One turn moves every row onto another: examples first, then more rows asked
Ladud: [ 0.54 -0.56  1.82 -2.03  1.34  0.55  2.19  1.91  1.20  0.02 -0.02  1.19
  1.84 -0.11 -0.64 -1.08 -0.14  1.64  0.54 -2.53 -0.18 -1.30  0.09  1.15
  0.53]
ser: [ 0.95 -1.29  1.83 -2.36  1.42  0.26  3.20  1.75  0.36 -0.42 -0.18  0.70
  2.36  0.04 -0.90 -1.64 -0.56 -0.01  0.01 -1.01 -0.22 -0.92  0.43  0.44
  0.25]
Lenak: [ 2.53 -1.74 -0.48  0.53 -1.24 -1.40  2.12  0.97  0.33 -1.79  0.02  0.32
  0.56  0.45 -0.67  3.38  0.20  0.00 -0.32 -0.60  0.92 -1.29  0.11  0.74
  0.15]
Sorus: [ 1.29  0.20 -0.13  1.83 -0.15 -1.52 -1.52  1.84 -0.03  1.73 -0.57  1.12
  0.92 -0.17  2.58  0.54  1.12  0.11  1.42 -0.63  0.08 -0.56 -0.70 -1.18
 -0.20]
dani: [ 2.21 -0.18 -0.56  1.17  0.18 -0.48 -1.80  1.83 -1.05  1.70 -0.44  0.46
  1.53 -1.26  1.08 -0.05  0.09 -1.94 -0.20  0.92  0.49 -0.36  0.41 -2.08
 -0.85]
kam: [-0.43 -1.54 -1.13  1.86 -0.31 -0.29  1.55  0.78 -1.15 -0.79  3.06 -0.92
  1.08  1.06 -2.93  1.45  0.27 -0.48  0.03  1.45 -0.15  1.04  0.32 -0.12
  0.32]
pevaf: [ 3.00 -0.88 -0.76 -0.18 -0.68 -0.34  0.37  0.55  0.32 -1.57  0.90  0.11
  0.18  0.15 -0.95  3.60 -0.63  1.24 -0.49 -1.24  1.49 -1.58  0.27  0.96
  1.23]
Nul: [-1.37  0.92 -2.16  0.23  1.59 -0.30  1.19  0.52  0.10  0.87 -2.91 -0.02
  0.59  0.53  1.10 -1.84  0.52  0.20 -0.11 -0.20  1.72  1.71 -0.11  0.62
  0.07]
tik: [-1.98 -0.27 -0.62  1.60 -0.73  1.28  1.08 -2.98 -0.02 -0.47 -0.33  1.00
 -0.70 -0.42 -2.31 -2.39 -1.19 -0.44  0.12 -0.68 -0.12 -0.24 -0.60  0.08
 -1.24]
Lav: [ 0.63  1.46 -0.79 -2.84 -0.12 -0.49  0.17 -2.50 -0.01  1.73  2.07  0.65
 -0.69  0.05  1.23 -0.52 -0.26 -0.91  0.85  1.50  0.75  0.11 -0.84  0.61
  0.13]
Zego: [ 0.45 -1.30 -0.80  1.85  0.10  0.23 -0.55 -0.05 -1.68 -1.19  2.77 -0.74
 -0.06  1.79 -2.82  1.42 -1.25  0.27  0.34  1.06 -0.90  1.41 -0.02  0.60
  0.25]
Somin: [ 2.49  0.65  0.17  1.24  0.44 -0.26 -3.23  1.46 -0.43  1.56 -0.02  0.21
  0.89 -0.31  2.08  0.41  0.36 -0.53  0.52  0.11  0.43 -0.14  0.34 -1.51
  0.27]
gil: [ 1.40 -0.40  2.82 -1.76  1.46  1.17  0.35  1.68  0.64 -0.70 -0.77  1.11
  1.17  0.29 -1.12 -0.98 -1.16  1.17  0.37 -2.40 -1.31 -0.48  0.41  1.44
  0.17]
Mal: [ 1.16  2.18  0.21 -2.43  0.19  0.18 -1.56 -2.50  0.64  1.19  2.10  0.07
 -0.83  0.37  1.17 -0.16 -0.01 -0.43  0.72  1.20  0.42  0.29  0.04  1.23
  0.36]
Vas: [-1.02 -0.67 -1.30  1.27 -0.50 -0.16  1.35  0.49 -0.33  0.45  3.65 -0.10
  0.55 -0.02 -3.24  2.36  0.59  1.21  0.66  0.03  0.34  0.27 -0.12  0.37
  0.53]
Nugu: [ 3.24 -1.79 -0.22  0.31 -1.05 -0.63  0.44  0.89 -0.34 -2.09 -0.39  0.26
  0.14  0.17 -1.70  3.27 -1.30 -0.47 -1.09 -0.48  0.49 -0.96  0.30  0.83
 -0.20]
Sov: [-1.38  0.72  0.77 -0.08 -0.03  1.40  0.31 -3.88  0.50  0.81  0.77 -0.07
 -0.58 -1.17 -3.15 -0.82 -0.30 -0.80  0.24 -0.49  0.26 -0.28  0.85 -0.55
  0.17]
Foz: [ 1.55 -0.30 -1.53  0.52  0.28 -1.50 -0.56  1.39 -0.98  2.81  0.09  1.22
  1.38 -1.20  1.98  0.04  0.02 -0.68  1.01  0.48  0.92 -0.91 -0.48 -2.25
  0.08]
kog: [-0.60 -0.60 -0.90  2.19 -0.40  0.06 -0.28  0.65 -0.79 -0.30  2.46  0.50
 -0.75  0.41 -3.27  2.48 -0.92  1.50  0.95 -0.58 -0.94  0.80 -0.61  0.97
 -0.30]
zerug: [-1.94  0.66  0.92  2.17 -0.73  1.67  0.77 -2.75  1.45 -1.13  0.37 -0.49
  0.20  0.11 -1.87 -1.88  1.27 -0.53 -0.21 -0.52  0.64 -0.13  0.71  0.18
 -0.09]
lag: [-0.77  1.25  0.00  0.87 -1.74 -0.38  0.60  0.17  1.19 -0.28 -0.25  1.47
 -0.42 -0.16  1.23 -0.87  1.57 -1.71  0.07  0.47 -0.17  0.60 -1.19  2.34
 -2.62]
Tem: [-0.55  2.03 -1.57  0.17  1.68  1.43 -0.85  0.72  0.29  1.04 -3.07 -0.25
  0.31 -0.95 -0.39 -1.09  0.27  0.00 -1.06 -0.49  1.56  1.85  0.71  0.93
 -0.47]
gur: [ 1.96 -1.09  1.86 -2.14  1.87  1.32  1.07  1.71 -0.06 -0.98 -0.39  0.26
  2.17  0.60 -1.24 -2.09 -1.65 -0.03 -0.53 -0.88 -0.74 -0.53  0.64  0.67
  0.18]
tokug: [-1.52 -0.32  1.00  0.76  0.02 -0.10  1.29 -4.12  0.19 -0.28  0.57 -0.36
 -0.79  1.39 -1.29 -1.83 -0.33 -0.42  1.24 -0.27 -0.13  0.05 -0.17 -0.46
  0.93]
Lir: [-0.02  1.26  0.03  0.44 -1.65  0.55  0.24  0.18  0.48 -0.23 -0.21  1.13
  0.14 -0.90  0.17 -1.04  0.58 -2.64 -0.96  1.28 -0.18  0.68 -0.67  1.82
 -3.26]
gikag: [-0.82  1.83  0.67 -0.92  2.11 -0.77  0.21 -0.34  0.68  2.13 -2.85 -0.54
 -0.17  0.36  0.06  0.29  1.58  0.01  0.92 -0.49  0.85  2.16  0.87  0.46
  1.01]
mige: [-0.27  0.81 -0.55 -1.58  2.09 -0.67  0.58 -0.60 -0.75  2.33 -3.16 -0.05
 -0.41 -0.09 -0.71 -0.76 -0.53 -1.27  0.28  0.60  0.38  2.43  0.59 -0.25
  0.04]
Pova: [ 3.26 -1.92 -1.52 -0.39 -0.45 -0.87  1.52  0.36 -0.56 -1.94  0.63  0.09
  0.75  0.72 -0.68  2.62 -1.43  0.13 -0.84 -0.07  1.28 -1.30  0.01  0.24
  0.95]

dani goes to Somin
zerug goes to tokug
Now find these:
kam goes to Zego
gikag goes to Nul
ser goes to gur
lag goes to Lav
pevaf goes to Lenak

